The rows below fall into families. The same turns and mirrors carry the whole set onto itself and the rows of a family onto each other. For each named row, which other rows are in its family? Write them in the order they are listed.
These 20 rows form 4 families of 5 rows each.
S: [ -1  -2  -2  -6  -6  -9 -15  10   0  -8  24 -10 -29]
Y: [-20  -7   4 -13   8  18 -24   9  -8  -2  19 -15   1]
F: [ 18  -1  -2   3   5 -12  28 -21 -15  -9  -2  18 -12]
N: [ -1   0   2  -8  30  23   7   5 -18 -12   7 -11   5]
W: [ 15   2  16   2 -17   0  20 -22   8   2 -18  22  19]
M: [  5  13 -27  -2  29   3   4  -1   2 -13  -9  -9  13]
C: [  3  -7   4  -3  21  15  21 -23 -24  -4 -10  13  18]
L: [-13  -6 -19  -2  -7 -14 -14 -34   5   8 -16  19  25]
J: [-12   7 -25  -7  12   1 -25   8  11  -6   4 -17   7]
K: [ 11  12  10  -5  -2  13   1  21  16 -12   6 -15   0]
E: [-28 -18  11 -11 -13   6 -29 -16  -9  11  10   6  10]
P: [-14 -18  10  -5  -5   5  -2 -36 -18  10  -8  24  20]
G: [-22  -4 -19  -7 -10 -10 -37 -13  12   7   0  -1  14]
Q: [ -5   2  16  -9 -26   3 -22  11  21   1  10  -8   1]
X: [  4   5 -23   2  17  -5  11 -27  -3  -3 -22  14  24]
V: [-10 -12   3  -4 -27 -19 -20 -14  -1   5  16  10 -20]
H: [ 23  12  11   1   5  11  27   2   7 -11  -9   3  11]
T: [ 16   5  -5  -1  14  -4  15   5 -10 -17  12  -5 -23]
D: [  3 -12   4   1 -19 -21   5 -33  -9   5   0  27 -10]
R: [ -3  -5  19  -4 -35  -4 -11 -16  17  10  -5  16  13]

Same family as K: W, Q, H, R
Same family as V: S, F, T, D
Same family as E: Y, N, C, P

The rows below fall into families. The same turns and mirrors carry the whole set onto itself and the rows of a family onto each other. For each named row, which other rows are in its family? Write them in the order they are listed.
These 18 rows form 3 families of 6 rows each.
nem: [ -8 -12   8   1 -24 -33   8   5]
segup: [ -1  19 -21  17   9   3 -14  27]
birog: [-17 -19   2  27  -6  -2   9   7]
Dabe: [ 11   9 -28  17  10  -7  -7  29]
supep: [ 15  21 -15  -7   3 -24 -11  21]
Lag: [ 16  23 -23  -5 -17 -20  -3  24]
mibus: [-19 -13  12  -6 -21 -22  10   8]
Zat: [  4  22 -22   6  18  -2  -8  20]
megab: [-28 -10  14  16  -6  -8   4  13]
deral: [-23  -8 -11  -3 -16   3  23  -8]
fos: [-28 -11   3  -4 -13   4  17   0]
gomu: [  6   9 -36 -18  -4   7   2   8]
Pusom: [ 11  19 -28 -19   5  -3   0   7]
soret: [ 18  12 -14  -7 -12 -26 -15  22]
bafet: [-24  -2   7  31  -4  -6   4   9]
soz: [ 18  14 -29  -5  -4  11  -4   3]
mes: [-16  -9   3  10 -28 -27  17  16]
suz: [-15  -5   0   2 -29   5  17  -8]

Same family as mes: birog, Dabe, Lag, soz, suz
Same family as bafet: nem, segup, deral, gomu, soret

The rows below fall into families. The same turns and mirrors carry the whole set onto itself and the rows of a family onto each other. For each named row, which other rows are in its family? Write them in the order they are listed.
These 16 rows form 4 families of 4 rows each.
dapim: [-16  50 -15 -21   5  12   9   9 -12  12  10   9]
sifem: [ 21  -7   3 -24   0  22  -5  13 -30  -4   2   1]
dutar: [-14  46  -7 -31   5  15   7  14 -13  11  11   3]
muf: [ 23  -5  10 -28   2  13 -10  10 -18   1  -6  -6]
Fopam: [  5  23   9  11 -14  10  -5 -10  13  30 -19  21]
vuki: [ 21 -11   2 -29   8  14  -5   8 -20   2   8   8]
Panem: [-13  54  -6 -21  -6  16   2   8 -13   5   6   2]
Loke: [ -7  -6 -11  11  -3  12  35 -13 -26   5 -18  11]
Venib: [ 16  -4   4 -35   9  16  -2  16 -23   2   7   5]
vome: [ 12  20  20  15  -6  11 -10  -2   7  21 -19  24]
sadim: [ 5 18 15 13 -6  7 -9 -9 12 29 -3 26]
nabar: [ -9  -6  -9  22   5   7  30 -14 -20  10  -7  10]
mukip: [-12  -5 -11  14   4  11  35 -15 -26  13  -3   6]
tulis: [-18  52  -8 -17   1  12  11  15 -20   3  -5   7]
pinin: [  3  17   9  21  -5   3  -6 -13  13  27  -9  21]
Mapub: [-13   4  -8  12   1  12  34 -15 -24   4 -16  -6]

Same family as nabar: dutar, Venib, pinin
Same family as sifem: Fopam, Panem, Loke
Same family as Mapub: muf, vome, tulis

The rows below fall into families. The same turns and mirrors carry the whole set onto itself and the rows of a family onto each other. For each named row, which other rows are in its family? Write them in the order they are listed.
These 32 rows form 4 families of 8 rows each.
zuz: [-26 -16  14  19   6   8  -7  -7]
Zota: [ -9 -30  40  19   1  -9 -18 -27]
sis: [ 24 -13 -12  -1  12  14  11 -14]
rof: [ 16  -3  22   8 -12  18 -22  -7]
nevi: [ 14 -24  24  -8   7  24   0   4]
ver: [ 10 -17  31 -13  15  16   7  -3]
nugo: [ 13   2  17   6  -5  12 -27  -6]
zofe: [ 14 -24  21  -5  10  17  12   7]
kigut: [ -1 -39   5  10  24 -13  13 -33]
Mal: [ 17 -15 -13  13   9  11  13  -3]
Zafat: [-26 -18  17  11   4  14 -18 -17]
mituz: [ 20 -12 -12   6   2   3  15  -5]
sivon: [  6 -20  -2  26  -1 -20 -19 -33]
togun: [ -5 -29  39  12  12   2 -23 -35]
sepa: [ 42 -24  10   7  10  -8  10 -23]
Gofuz: [ 43 -20  10   3  17   0  -4 -31]
Kere: [  3   4  24  15  -9  10 -16  -3]
Dig: [  1 -34  34  20   2  -9 -26 -32]
vepad: [ 12 -46   3   3  23  -6   7 -36]
leter: [  2 -44  10  11  18  -6  19 -35]
Pude: [  1 -18   3  26   7 -19  -9 -44]
dus: [ 41 -27  14  -2   7  -3  -1 -33]
Kag: [  8   7  27   4  -3  15 -13  -6]
Dov: [  6 -25  -4  32  -1 -11 -15 -37]
Giper: [14 -8 -6 -2 11 15 18 -9]
nuten: [ -2 -27  40   5   5  -6 -21 -37]
nimop: [-21 -17  11  12  -3  15 -19  -7]
Vide: [  7 -49   1  14  16 -10   5 -34]
Kida: [ 10 -23  29  -8  14  25  11  -7]
mov: [ 36 -24  16   7  17 -10  10 -33]
vulam: [-27 -21  18  15  -3   6  -4 -10]
tivus: [  1 -17   6  23   4 -11 -20 -47]

Same family as kigut: rof, ver, mituz, togun, Gofuz, Dov, vulam
Same family as Mal: zuz, nugo, sivon, leter, dus, nuten, Kida
Same family as nevi: Zota, sis, Zafat, sepa, Pude, Kag, Vide

The rows below fall into families. The same turns and mirrors carry the whole set onto itself and the rows of a family onto each other. For each named row, which other rows are in its family? Write them in the order they are listed.
These 32 rows form 4 families of 8 rows each.
vusad: [ 23  11   3   4   6  -4  -5  15 -21  16   4   7 -20]
bilol: [-18  16  12  16 -22   5 -20   8   8   1   1  31   1]
mekir: [ 16   9 -15 -28   6  -7  -2  11   4   9   7 -18   9]
Nimu: [ 31  -7   3  -2  11  21   0  13   8 -12 -14  25   7]
tene: [ 13  -9  13   7 -13  25  -7   1   5 -20 -18  37   0]
ral: [ 11  -9  -3 -18   7   1   0 -12 -19  17  12   8 -27]
Dira: [  6  -8 -14 -37  10  -1   1 -11   3  12  15  -4  -5]
pone: [ 11 -18   9  -7 -25  21   0 -14  -4 -24 -19  21  -3]
tem: [-19   6  12   3 -38   1 -14 -11 -12  -3  -1  17 -14]
zame: [  4  -4  -6  41  -1 -10  -9   6  -5   4   4  -7   2]
renes: [-23   2   3   0  -2  12 -20  -1  20   9  12  39   2]
feko: [-27  -4  -7 -24 -11   8 -14 -12  25   3  11  18  11]
tof: [-16  16  -4  14  -5 -10  21  -2  14  -8   4 -10  20]
keso: [ 11   0   1  -3  23   6  -8   7  -4  22  13  25 -18]
Zin: [  7   1 -11 -21  25   4  -7   8  17  18  15  13   4]
Penu: [ 20  16  -7  -3  18  -2 -10  26   6  16   6   5   4]
Mavo: [-24   5  -1 -18 -40  -2 -10 -13   5  -8   1   0   6]
Sedob: [  8 -17   0 -20 -21  21  -2 -11  14 -26 -17  13  16]
Rukat: [  2 -11  -8  28 -12 -13  -4  -7 -12  -1   4 -21   0]
zof: [-12  19   4  31   0  -7  17   5   9  -4   4   5  12]
mibi: [  9  -8   3  -6  -9  24  -7   5  22 -22 -16  27  19]
Firi: [ 34 -15   7  -3  -1  19   4   1 -11 -13 -17  19 -10]
kup: [-24  15  -1  -6 -23   2 -19   6  26  -4   4  16  21]
busa: [-18  -5  10   2 -15   9 -14 -15  -5   8   8  35 -20]
gav: [-10  14   7  30 -10  -9  21  -6  -9  -5   3   1  -2]
Rafav: [ 28 -11  -6 -21   5  18   1   6  14 -17 -14   8  18]
ligug: [-23 -12  -1 -23 -24   5 -10 -27   0   1   9  14 -10]
ronon: [-14  11  -1  14 -15 -13  25 -13  -3 -11   3 -15   8]
Nesos: [ 29 -18  -2 -22  -6  16   7  -6  -4 -19 -15   2   1]
les: [  0  -2 -13  30   1 -12 -10   9  12   2   6 -13  19]
Togaf: [ -1 -10 -16  17  -8 -14  -5  -5   4  -3   5 -26  16]
Lel: [ 19   2  -7 -21  -5  -8   2   0 -22   8   6 -15 -14]

Same family as ronon: zame, tof, Rukat, zof, gav, les, Togaf
Same family as tem: vusad, bilol, mekir, Penu, Mavo, kup, Lel
Same family as feko: ral, Dira, renes, keso, Zin, busa, ligug

The rows below fall into families. The same turns and mirrors carry the whole set onto itself and the rows of a family onto each other. For each named row, which other rows are in its family? Write them in the order they are listed.
These 18 rows form 3 families of 6 rows each.
vugek: [  3 -10  31  27  -7 -10 -10  -2 -17   7  14 -12   9  10   2  -4 -39   9
  13   5 -24   7  -8 -20  30   8]
degi: [  0 -49   6   1  36 -13  15   8  12  -3  10   3  19   4 -23 -23   0  -6
  -6   9  -6 -13   2 -26   2   1]
Bos: [-12 -20  -6  27   2 -14  14   7  16  -1 -10  38  15  14  36   5  11  -1
  15  13   6  14   4 -23 -19  12]
Kib: [ 15  -7 -13   8   6 -15  19 -27  10  21  12  27 -20  -3  20  -5  -9   3
  22  19   7  34 -14  -1  -6   3]
sorad: [  0 -25  33  19  -9 -12 -14  -2 -16   7   6 -11  12   5  -2  -6 -39  15
  13   1 -17   5  -1 -24  32   6]
Lalip: [  5  10  17   9  -8 -24  -7  23  -6   0 -31  15   8  14   3  22 -18  18
  -2  -4 -17   5  -5 -20  13  35]
Fuzi: [  1 -10  29  18  -7 -11  -9  -5 -16   5   4  -9   9   6  -2  -2 -48  15
  16   5 -23  14  -9 -24  28   6]
Zab: [ 22 -23   0  -6  23 -21  22   8   8   1  -3  19 -20 -10 -30  -8  15   6
 -11   3   7   0 -24   0  24  -4]
Pul: [  7 -13 -14  17  -2  -8  18 -22   2  20  16  27 -16  -2  26  -3 -13   3
  23  20  10  38  -6  -1   0   6]
vez: [ 19 -19   2 -11  23 -13  30   4   7   8   2  20 -11 -11 -28  -8  13   6
  -2  -2  12   1 -25   8  19 -11]
suker: [ -1 -48  12   2  34 -11   5   5   8   5  16  -8  18   3 -27 -13  -4  -9
  -2  12   0 -14   0 -27   5   3]
dofuf: [ 11  12  25   9  -5 -14 -10  23 -10  -4 -28  12   5  11  -1  23 -17  25
  -6  -2 -16   1 -14 -15  15  23]
ruzot: [ 10  -9 -13  20  -6 -10  18 -20   8  24  16  24 -15  -3  18   0  -8  -3
  29  14   6  38 -14  -2  -4   1]
Gizo: [ -3 -52  10   2  29 -18  11  10  13   2  11   3  13   2 -26 -21   0  -9
   2  13   0 -12  -2 -37   5   2]
sufad: [  7  10  23  12  -2 -29  -9  27  -4   1 -26  12   5  14   1  25 -14  21
  -6  -1 -21   6 -19 -18  16  23]
fusem: [-21 -17  -8  25   2 -19  16   2  14   0 -18  38  15  16  39   8   3   7
   7  13  -1  16  -5 -17 -17  12]
Noro: [ 18 -27  -3 -15  21 -16  21  14   8   8  -3  20 -12  -7 -36  -8  11   8
 -10  -3   5   1 -23   4  19  -2]
zifev: [-16 -24  -4  22   6 -15  18   3  13   9  -8  35  17  11  37   9   7   6
  11  19   5  19   2 -21 -25  10]

Same family as degi: Fuzi, Pul, dofuf, Noro, zifev
Same family as Lalip: Kib, sorad, vez, suker, fusem

